[147 186 128 112 142 148] = J
[147 186 128 112 142 141] = H
[129 202 149 118 176 145] = B
[110 128 136 128 177 128] = Q
[128 202 128 113 142 139] = X
[128 159 128 151 122 140] = D
[129 202 149 112 182 128] = L
[147 186 128 112 183 128] = Z
tail: [128 151 122]
[140]
tail: [202 149 118]
[176 145]
tail: [128 177]
[128]
tail: [128 113]
[142 139]

[189 125 169 157 119]  V
[185 125 168 156 119]  G
[141 137 125 120 152]  P
[185 125 168 157 119]  N
tail: [169 157]
[119]
tail: [137 125]
[120 152]
q: [185 125 168 157 119]
N
tail: [168 156]
[119]
tail: [141 137 125 120]
[152]
tail: [185 125 168 157]
[119]
tail: [125 168 157]
[119]

[133 173 140 140 132 125  96 115 137 153 119 153 108 188  88 152 136 155
  99 133 124 129 115 101 153 148 153 163 107 141 112 108 148 132 106 157
 108 119 113 148 160 113  87 171 145 154 137 120  89 103 171 162 159 139
 178 174  80  97 115 136 126 128] : U
[142 161 140 134 139 125 101 118 131 156 108 153 114 185  88 155 136 159
 109 124 119 131 110 108 159 144 154 165 101 136 111 113 151 133 101 168
 104 112 117 155 161 114  87 171 150 157 140 118  91 101 175 168 157 132
 173 175  86 103 105 141 126 122] : K
[110 130 138  93 139 133 142 114 115 144 145 122 126  74 107 129 128 118
 119 159 156 151 126 174 143 112  76 146 153 141 101 136 118  97 128  98
 149  98  58 164 167 151 124 192 147 114 112 139 132 132 130 109 127  92
 129 158 148 105 152 185 120  82] : W
[151 147 141 129 144 127 115 123 113 158  96 156 124 180  94 155 143 167
 131 115 114 126  99 115 167 136 152 170  95 132 108 118 155 137  95 180
 100 105 122 161 159 120 108 166 153 160 140 127 100 101 169 177 151 138
 160 171  96 115  98 147 124 109] : Y
[154 138 141 125 144 128 138 132  95 161  93 152 123 172  86 104 105 169
 154 113 106 118  93 123 169 136 144 171  86 131 104 119 150 140  84 181
  94 102 120 161 149 124 139 156 154 167 146 141 112  98 152 183 145 144
 145 161 111 124  99 151 120  94] : R
[140 135 108 119 141 133 128 141 165 161 158 142 111 100  85 104 105 151
 117  98 106  93 166 167 132 133 112 118 163 111 121 100 121 152 133 116
 168 121 157 101 133 127 141 117 105 204 152 128 101 118 148 133 119 154
 137 140 121 181 150 160 116  98] : F
tail: [ 85 104 105]
[151 117  98 106  93 166 167 132 133 112 118 163 111 121 100 121 152 133
 116 168 121 157 101 133 127 141 117 105 204 152 128 101 118 148 133 119
 154 137 140 121 181 150 160 116  98]
tail: [114  87 171]
[150 157 140 118  91 101 175 168 157 132 173 175  86 103 105 141 126 122]

[ 97 119 103 109] : C
[ 97 120 104 109] : T
[129 120 102 109] : S
[ 97 120 103 109] : A
q: [129 120 102 109]
S
tail: [120 103]
[109]
tail: [ 97 119]
[103 109]

[ 59 154 116 147 104] : besog
[ 86 153 122 143 126] : nika
[ 86 153 121 143 127] : Lopo
[ 47 164 134 153 117] : Bula
[ 47 164 135 153 117] : zuv
[125 137 114 152 117] : dez
tail: [122 143]
[126]
tail: [164 134 153]
[117]
tail: [ 59 154 116]
[147 104]
q: [ 86 153 122 143 126]
nika

[110  76 203 148 195] -> Mesit
[ 95  57  62 127 204] -> vuku
[ 97  54 192 127 169] -> Rikog
[153  76 202 148  86] -> pir
[64 57 63 69 60] -> feb
tail: [ 76 203 148]
[195]
tail: [57 62]
[127 204]

